In the data rows, the value 128 means zero.
Here are some points:
86 & 121 & 139 & 115 & 146 & 169 & 129 & 155 & 93 & 124 & 211 & 161 & 160 & 154 & 159 & 117 \\
128 & 91 & 123 & 187 & 117 & 108 & 127 & 151 & 147 & 120 & 0 & 90 & 108 & 67 & 162 & 106 \\
139 & 131 & 150 & 135 & 109 & 160 & 148 & 145 & 142 & 90 & 149 & 109 & 118 & 132 & 117 & 133 \\
122 & 147 & 130 & 150 & 136 & 161 & 137 & 171 & 86 & 118 & 162 & 157 & 141 & 141 & 120 & 119 \\
192 & 190 & 121 & 54 & 169 & 160 & 120 & 111 & 100 & 177 & 251 & 159 & 141 & 140 & 48 & 200 \\
116 & 141 & 109 & 100 & 195 & 141 & 145 & 151 & 54 & 136 & 202 & 186 & 180 & 157 & 126 & 131 \\
133 & 140 & 142 & 114 & 137 & 154 & 137 & 102 & 108 & 140 & 143 & 122 & 139 & 122 & 126 & 130 \\
168 & 125 & 135 & 131 & 129 & 94 & 117 & 104 & 221 & 176 & 28 & 64 & 61 & 64 & 100 & 150 \\
144 & 156 & 113 & 112 & 145 & 124 & 126 & 127 & 98 & 135 & 193 & 171 & 152 & 122 & 94 & 134 \\
130 & 92 & 145 & 218 & 53 & 58 & 117 & 116 & 201 & 120 & 0 & 11 & 56 & 30 & 158 & 100 \\
110 & 147 & 123 & 92 & 183 & 161 & 145 & 159 & 56 & 123 & 255 & 205 & 167 & 184 & 115 & 118 \\
153 & 137 & 90 & 132 & 127 & 132 & 155 & 130 & 106 & 115 & 216 & 150 & 139 & 109 & 93 & 158 \\
116 & 95 & 101 & 187 & 96 & 108 & 110 & 119 & 145 & 126 & 30 & 76 & 108 & 98 & 169 & 98 \\
108 & 111 & 118 & 161 & 107 & 135 & 120 & 145 & 140 & 107 & 81 & 115 & 108 & 145 & 154 & 100 \\
122 & 154 & 105 & 133 & 165 & 132 & 137 & 174 & 84 & 180 & 184 & 164 & 162 & 116 & 158 & 121 \\
115 & 153 & 155 & 115 & 130 & 180 & 125 & 135 & 100 & 119 & 217 & 155 & 150 & 166 & 132 & 143 \\
101 & 115 & 122 & 101 & 152 & 99 & 102 & 130 & 133 & 139 & 117 & 136 & 146 & 163 & 151 & 127 \\
107 & 110 & 126 & 152 & 77 & 124 & 146 & 113 & 150 & 119 & 72 & 84 & 105 & 96 & 140 & 127 \\
83 & 101 & 97 & 140 & 109 & 89 & 79 & 138 & 119 & 123 & 12 & 95 & 130 & 152 & 178 & 108 \\
130 & 105 & 135 & 155 & 62 & 125 & 113 & 124 & 232 & 119 & 0 & 52 & 92 & 93 & 158 & 117 \\
105 & 133 & 118 & 92 & 175 & 129 & 106 & 136 & 78 & 143 & 154 & 147 & 167 & 191 & 125 & 127 \\
111 & 143 & 123 & 109 & 127 & 127 & 139 & 120 & 102 & 104 & 132 & 145 & 132 & 126 & 124 & 108 \\
Then 10 other points, each followed by its number:
137 & 135 & 130 & 121 & 131 & 171 & 156 & 142 & 124 & 125 & 181 & 176 & 137 & 130 & 120 & 144 \\ 0
151 & 165 & 151 & 84 & 134 & 164 & 111 & 109 & 120 & 133 & 211 & 145 & 149 & 159 & 88 & 153 \\ 1
119 & 88 & 133 & 168 & 77 & 56 & 107 & 127 & 217 & 136 & 0 & 42 & 87 & 103 & 153 & 108 \\ 2
161 & 123 & 116 & 172 & 100 & 87 & 123 & 136 & 156 & 86 & 40 & 74 & 101 & 64 & 118 & 111 \\ 3
145 & 99 & 122 & 133 & 105 & 80 & 106 & 81 & 184 & 155 & 26 & 72 & 94 & 98 & 110 & 145 \\ 4
143 & 127 & 135 & 98 & 142 & 138 & 142 & 89 & 130 & 135 & 186 & 142 & 127 & 169 & 124 & 155 \\ 5
139 & 139 & 116 & 88 & 147 & 159 & 125 & 91 & 112 & 134 & 221 & 162 & 136 & 145 & 140 & 145 \\ 6
136 & 111 & 106 & 148 & 123 & 99 & 116 & 144 & 82 & 114 & 102 & 131 & 142 & 135 & 136 & 112 \\ 7
133 & 165 & 137 & 99 & 165 & 201 & 172 & 146 & 92 & 114 & 255 & 212 & 170 & 185 & 119 & 134 \\ 8
137 & 167 & 138 & 94 & 132 & 140 & 126 & 99 & 114 & 125 & 196 & 150 & 152 & 214 & 107 & 139 \\ 9
Which of these numbered points is nearest to each point below, ignoring the direction in which the first points spread most? Its number follows each.
172 & 162 & 141 & 83 & 123 & 160 & 151 & 113 & 111 & 123 & 252 & 158 & 140 & 132 & 63 & 154 \\ > 1
128 & 131 & 133 & 137 & 97 & 116 & 146 & 106 & 142 & 122 & 119 & 112 & 117 & 134 & 121 & 139 \\ > 5
147 & 130 & 133 & 138 & 151 & 118 & 114 & 109 & 171 & 136 & 72 & 90 & 103 & 138 & 135 & 147 \\ > 5
155 & 178 & 128 & 44 & 217 & 158 & 124 & 142 & 70 & 153 & 255 & 209 & 171 & 175 & 65 & 170 \\ > 4
137 & 139 & 119 & 107 & 126 & 102 & 122 & 132 & 133 & 119 & 105 & 130 & 106 & 97 & 115 & 133 \\ > 3
146 & 117 & 115 & 147 & 136 & 101 & 150 & 155 & 82 & 102 & 119 & 146 & 148 & 135 & 147 & 123 \\ > 7
108 & 91 & 135 & 161 & 86 & 82 & 109 & 119 & 189 & 121 & 0 & 47 & 83 & 76 & 143 & 105 \\ > 2
135 & 88 & 138 & 175 & 48 & 113 & 129 & 120 & 168 & 120 & 44 & 95 & 96 & 98 & 147 & 117 \\ > 0
133 & 98 & 156 & 135 & 89 & 124 & 143 & 130 & 181 & 114 & 40 & 85 & 100 & 77 & 128 & 128 \\ > 0
154 & 138 & 139 & 99 & 119 & 146 & 126 & 120 & 150 & 142 & 165 & 140 & 116 & 144 & 99 & 125 \\ > 1
167 & 149 & 128 & 95 & 114 & 148 & 142 & 98 & 119 & 142 & 191 & 142 & 149 & 130 & 78 & 153 \\ > 1
101 & 90 & 106 & 198 & 133 & 104 & 127 & 182 & 122 & 124 & 27 & 92 & 121 & 84 & 169 & 88 \\ > 7
117 & 115 & 108 & 136 & 127 & 115 & 109 & 106 & 140 & 121 & 82 & 111 & 107 & 140 & 169 & 118 \\ > 6
130 & 91 & 151 & 139 & 125 & 154 & 152 & 161 & 144 & 109 & 108 & 129 & 105 & 103 & 133 & 132 \\ > 0
111 & 153 & 105 & 87 & 185 & 165 & 121 & 142 & 15 & 117 & 255 & 218 & 196 & 198 & 119 & 119 \\ > 7
102 & 135 & 97 & 134 & 142 & 136 & 123 & 142 & 56 & 79 & 197 & 172 & 159 & 146 & 146 & 120 \\ > 7
176 & 124 & 125 & 133 & 131 & 147 & 145 & 119 & 160 & 138 & 81 & 107 & 99 & 93 & 119 & 123 \\ > 0
64 & 95 & 112 & 207 & 102 & 68 & 114 & 154 & 157 & 109 & 0 & 72 & 109 & 79 & 172 & 100 \\ > 7
141 & 80 & 147 & 119 & 130 & 147 & 128 & 126 & 169 & 126 & 122 & 114 & 116 & 127 & 119 & 134 \\ > 5
165 & 103 & 139 & 198 & 74 & 63 & 130 & 114 & 207 & 122 & 0 & 52 & 76 & 47 & 139 & 108 \\ > 3
153 & 142 & 117 & 113 & 116 & 64 & 98 & 111 & 180 & 133 & 64 & 81 & 110 & 106 & 109 & 142 \\ > 4
105 & 134 & 133 & 115 & 95 & 142 & 120 & 128 & 138 & 133 & 132 & 126 & 135 & 169 & 122 & 119 \\ > 9
124 & 154 & 128 & 80 & 171 & 137 & 136 & 135 & 85 & 129 & 237 & 197 & 195 & 164 & 110 & 125 \\ > 2
88 & 132 & 106 & 82 & 174 & 181 & 116 & 150 & 29 & 127 & 255 & 243 & 193 & 230 & 121 & 128 \\ > 7
198 & 174 & 129 & 51 & 143 & 180 & 148 & 72 & 102 & 156 & 255 & 187 & 117 & 144 & 44 & 179 \\ > 1
130 & 99 & 135 & 162 & 118 & 92 & 98 & 130 & 193 & 150 & 0 & 76 & 113 & 128 & 146 & 133 \\ > 2
113 & 131 & 153 & 151 & 130 & 167 & 149 & 153 & 113 & 83 & 134 & 141 & 128 & 150 & 151 & 114 \\ > 8
123 & 162 & 131 & 68 & 202 & 178 & 155 & 169 & 41 & 130 & 255 & 247 & 182 & 160 & 104 & 156 \\ > 0
161 & 113 & 134 & 167 & 63 & 83 & 125 & 104 & 205 & 122 & 0 & 45 & 67 & 88 & 149 & 134 \\ > 5
80 & 130 & 105 & 142 & 149 & 130 & 134 & 144 & 67 & 103 & 192 & 195 & 155 & 134 & 129 & 126 \\ > 7
99 & 161 & 132 & 80 & 147 & 160 & 100 & 135 & 99 & 137 & 214 & 177 & 161 & 218 & 123 & 130 \\ > 9
127 & 126 & 126 & 95 & 158 & 87 & 120 & 131 & 120 & 143 & 120 & 151 & 137 & 154 & 119 & 132 \\ > 2
120 & 103 & 134 & 169 & 98 & 103 & 118 & 123 & 178 & 128 & 14 & 64 & 91 & 103 & 136 & 117 \\ > 2
89 & 118 & 112 & 146 & 130 & 104 & 118 & 133 & 107 & 135 & 107 & 142 & 135 & 143 & 149 & 97 \\ > 7
120 & 130 & 99 & 110 & 148 & 110 & 104 & 136 & 118 & 137 & 131 & 140 & 152 & 144 & 129 & 136 \\ > 2
